Each path is a new rotation, seen through one point. The rows after it are directions, each followed by how far the rotation turns it, in deg/step (0 if it stays put).
Each turn is a multiple of 5 degrees from 10 to 175, or 0.
Each row of a path follows its step; steps can be skipped.

step 0: [ -1   4  -9  -1  -1 -13  -6  11  -5  17  27 -15 -10  -2 -17   8 -11  -8
  17  -2  12  20 -25  15   4  -4 -18  -5 -18  11 -20  14   1  -6   8 -16
   0  26   5   3 -10  17 -25  13 -15 -10  20  -7 -13   6 -46 -15  39  -8
  -6  -7]
step 1: [ 20  -5 -11  -6  10 -17 -13   5   9  12  -3 -21   0  16  -6   2  -8 -17
  12 -17   5  37 -27  27 -10  -2  15 -20   8  23 -21  -8 -17  12   1 -21
 -20  13  11  23   9  -3 -21   4  -7  -8   5   3  -3 -23 -20  17   5 -18
 -27  -2]
step 2: [ 29 -14 -22   7  -5  -9 -21  -7  27  -4 -13 -14  18 -16  -4   2 -14  -9
   7 -20  -2  36 -42   9  -9   1  10   2  25  13  -7  19  -8  -6   0   9
 -17  12 -19   6  23   1   3  -2  14  21  -1   7  -2  13  -1  22  19  -2
   1  13]
step 3: [ 24   7   9  -7  -2 -12  -4 -20  19 -25 -22  -8  -9  -8  -3  -1 -11   3
 -10   4   4   4 -38  -9 -11 -11  -3  -9  27  11 -17  44   0 -23  20  10
   1  -5  -3  20  13  21  21   8   2   9  22  -6 -10  -4  -8  -8  19 -16
   9 -19]
step 4: [ 23  -8  30 -24  22  -4   0 -13   7  -8  -9  -8 -16 -20 -18 -30  -8   3
  -1  12  -3   2 -13 -13  -6 -26  -4 -15  13   9 -19  29  13  19   2 -18
 -17  19  -5  -8   8  -6  18   2 -29   5  15   9  -3 -11   1 -24  21 -13
 -14   2]
step 5: [ 29  -1  -1 -10  37  -9   6 -13  -1  17 -12  13 -14 -24   3 -35 -17 -16
  -2   9  13  20 -25  -7   8  11   3  -4  29   0  11  14  11   0  -7 -19
   7  14  19   2  -9 -30  -5 -24 -25   4   0   8 -15   6  11  -3   7   8
 -17  -5]
step 6: [ 12   5  -1 -10  35   2  29   2 -19 -14   3  -5  -6  -8  12 -12 -17  -5
  19  12  18  20 -18  -5 -25  -2   1  27  34  11   9  14   3 -11  17  -9
  15  12 -19 -14  -9  -6 -19  -6  -2  13   9 -13 -20  10  18  32   2   7
  -7 -12]
step 7: [  3  26  -5 -16  17   8  27   3  19 -30   7  10   0  16 -25 -11   8 -10
  11   5   2  14 -26 -30   6 -10  -6  19  23   3 -15  -6  15 -15  17  -6
   8  31 -18 -17   9  -2 -28  22  -9   0  15   8   0  -1   2   8 -18  -3
   7 -17]
step 8: [ -5  -1 -17 -15  34 -20  11 -21  -6 -27  -7 -15  -8  10 -14 -19  12  -6
  28   8   4  24 -26 -26   2   6 -26   4 -22  -5   1 -18   0 -11   5  -6
  -1  29  12  -6  28   0 -10  11 -12 -11 -12  16  -1  -2   4 -16   3 -10
  21   0]
step 9: [ 24   9  -8  -6   7  -1   6  13  -9  -1 -26 -17  -6  -2 -13 -14  -8  -7
  45  -4   5  10 -32 -18   3   0 -27  20 -20 -18  24 -11 -16  -6   8   0
 -24  -7  10   2   7 -14 -15 -12  -3 -17 -12 -10   3   6   4  -2  13 -34
  -9 -16]
Directions:
[-8 -2  2  4  5  3  4 -2 -2 -1  0  1  1 -5  0  4 -3  1  2 -5  7  4 -1  1
  0 -3  1  2 -1 -7  4  1 -5 -4  2  6  3 -1  3  8  1 -4  6 -1 -1 -5  2 -5
 -7  6 -2  1  7  2  6 -1]  120
[-2 -3 -5 -4 -5  2  0 -3  3 -7 -1 -2 -4 -6  3 -4  6 -4  3  3 -1 -2 -4  3
  8 -5 -1  5  3  0 -4  0 -2  1  4  6 -1 -4  3  2  9  7  4 -1 -2 -3 -5 -1
  1  1  1  0 -6 -5  1  7]  65
[-10  -1   0  -1  -4  -4  -7   5   1  -2  -1  -2  -5  -2 -10   3  -5  -7
  -2  -1  -2   0  -1   5  -7   4  -2  -3   3   2   1  -6   2   2   2   2
  -2  -3  -4   6   3   3  -2  -4   0  -1  -5  -1   7   5  -4  -1   4  -2
   0  -5]  35
[ 6 -8 -1 -2  4 -3 -9 -3  6  2  0 -4  4 -2 -3  5 -3  1  0 -6  5 -2  0  5
  2 -6  1  0 -7  0  4  3 -2 -2  2  0 -2 -6  3  0 -5  3 -6  6 -2  2  3  1
  7 -1 -5  2 -5 -2  5 -1]  35
[ 3 -4  1 -5  7 -3  6  0  3  2  7  3 -4  2 -6 -7 -3  1 -8  7  6  2  4 -4
 -3 -4 -2  4  1 -1  4 -4  3 -4  5  2 -3 -3  0 -4  1  1  2 -6  2 -1 -3 -2
  0  3 -1  1 -7  6  3 -1]  35

step 0: [ -7 -15 -16  10   8 -15   0   9  -6 -20   6  19  13  23 -12  -5  -5   0
 -13  -6  15 -20   8  23 -26  -1 -14   1 -28   5   7   5   8  11 -10  14
  -6  20  -4   5  -9   8   3   2  16   7   2   6   9  -2  -5   1   3  18
  30 -14]
step 1: [  0   5  -3  -2  -7 -15 -27  -5  31 -27  11  -8 -11   6  26 -17  -4   0
   9   5   3   3 -12 -12   5   3 -16  -1   0  27   2  -3   8  24 -11  14
  -1   6   1  -2 -24  14   0 -12   0 -18   1   6  11 -25 -12  11  -2 -12
  -1  -1]
step 2: [-17 -14  -9  -4   4 -15  26 -19  13   7   0  -2  -4   1  11  15   1  14
  25 -18  -7  -7 -17   0  -3   0  10  -8   2  -2  -7 -12  -3   2 -10   6
 -15 -15 -15  -5   0  24  24   0   6  -8 -31  -2  -5   2  -3  -1 -31 -16
   2 -13]
step 3: [ -7 -16  -2   7  28   0   6   3  -3 -10  -9   4  10 -14  10   0 -11  19
 -26  -7  -5 -21  19  16 -11  -1   4 -17   0  10 -15   4   3   5  -7  21
   9  18   1  12 -16   3  18 -11 -18 -12  -4 -16  14  27  19   3   3   0
 -13 -13]
step 4: [ -1   6   0  -7   4   7   6   9   4   2   2  -4  -8   3  14 -18 -12  22
  15 -35   2   0   5 -37  17   7  -7  -6  22  13  -9   6  -8   6   3   5
  18   4   3 -13   3  -8 -12  -1  -3  -7   2  -1  13 -11  17   9  24 -18
 -30   3]
step 5: [ 17  -8 -10  -6  -1  -5  43  -9 -19   3  12   8  16  -7 -19  17   6  10
   8 -12 -12  -1   4  -7   4  12  -2  -7   9 -27 -19  -3 -10  -2   4   5
   7 -19   4  -6  -5   0 -20  14  28  -1 -18   3   8   8  -4  15   1   9
  -2 -13]
step 6: [ 14   7  11  -3 -20   0  -5   0  -9 -12 -11 -11   4 -12 -20  -3  -4  -2
 -23  -5 -13  -6  33   7  20   4   3 -13   4 -17   6   3  16  17 -14  15
   2 -12  21  27 -20  -2  -4  -9 -15  -6  18   1   9  13 -14   5  16  11
  -7   0]
step 7: [  2  17   5 -11 -10  -7   0  15   5   0 -11 -21 -16  13 -32  -4   4  -4
  19 -19   2   1   6  -9   6   4   5  14   2  -2  19   2   5   8 -12  13
  -6 -26  -6 -14  17 -17  10 -16  12  29   4  -2  -4 -25   6  -5  14 -13
 -17  -1]
step 8: [ 26   9 -19 -13   7  -2   5   3   4 -12  -5   5  -3 -28 -16  19  10 -13
  -9  23   2  -3  -1  32 -22  -1   9   2   5  -4  -4 -14 -14   0   6  -1
   1 -15 -16 -12 -16 -21   1  -4  23   8 -12   5   1 -13  -1 -14  -2  11
  -5 -21]
step 9: [ -3   6  -9 -27  -6   8 -22  -7   1   1 -15  -2 -15 -14   5 -17 -11   1
   0   5   6  -3   7  16  12  -3  34  -3  17  16   8  -6  -8   3   4 -10
  -1  -6  18  15 -22 -25   2   5 -29  -9   8   4 -14  -7 -14 -12 -11  -2
   1  18]
Directions:
[ 4 -3 -2 -2  2  0 -2 -9 -2 -1  0 -3  3 -3 -4 -2  7 -9  5 -5 -1  7 -8  1
  3  0  4  0  5  1 -5  6  2 -1 -1  1 -3 -2  5  5 -2  1 -3  2 -3 -9 -4  3
  4  2 -2 -1 -6  1  2  1]  100
[-1  3 -1 -2 -8  0 -6  5  1 -5 -6  3 -4 -2 -1 -8 -2  1  1  5 -1  9  0 -4
 -1  6 -2 -7  1  0 -4 -4  1  1  1 -2  1  1  6  6  1  0  8  6 -1 -4  4 -4
  4 -3  4  1  1 -5  1  0]  135
[-3  2 -3 -2 -5 -3 -3  4  1 -1  4  0  6 -6  6  2  2 -4  4 -1  6  0 -1  6
 -1 -3  3  1  2  4  3 -1 -3 10 -2  7  8 -3  1  1  3  0  1  0  4  4  5 -2
 -2  0  1 -6 -5 -4  9 -1]  45
[-7 -1  2 -5 -6  1 -2  8  2  7 -6  3  5  4 -5 -5 -3  7  3 -1  0 -4 -5  0
  1 -2 -1  5  3 -3 -1  5  1 -3  2  4 -1 -7 -1 -6  3 -2  2  1  0 -4 -7  4
  1 -1  2  0 -3  5  5 -1]  140
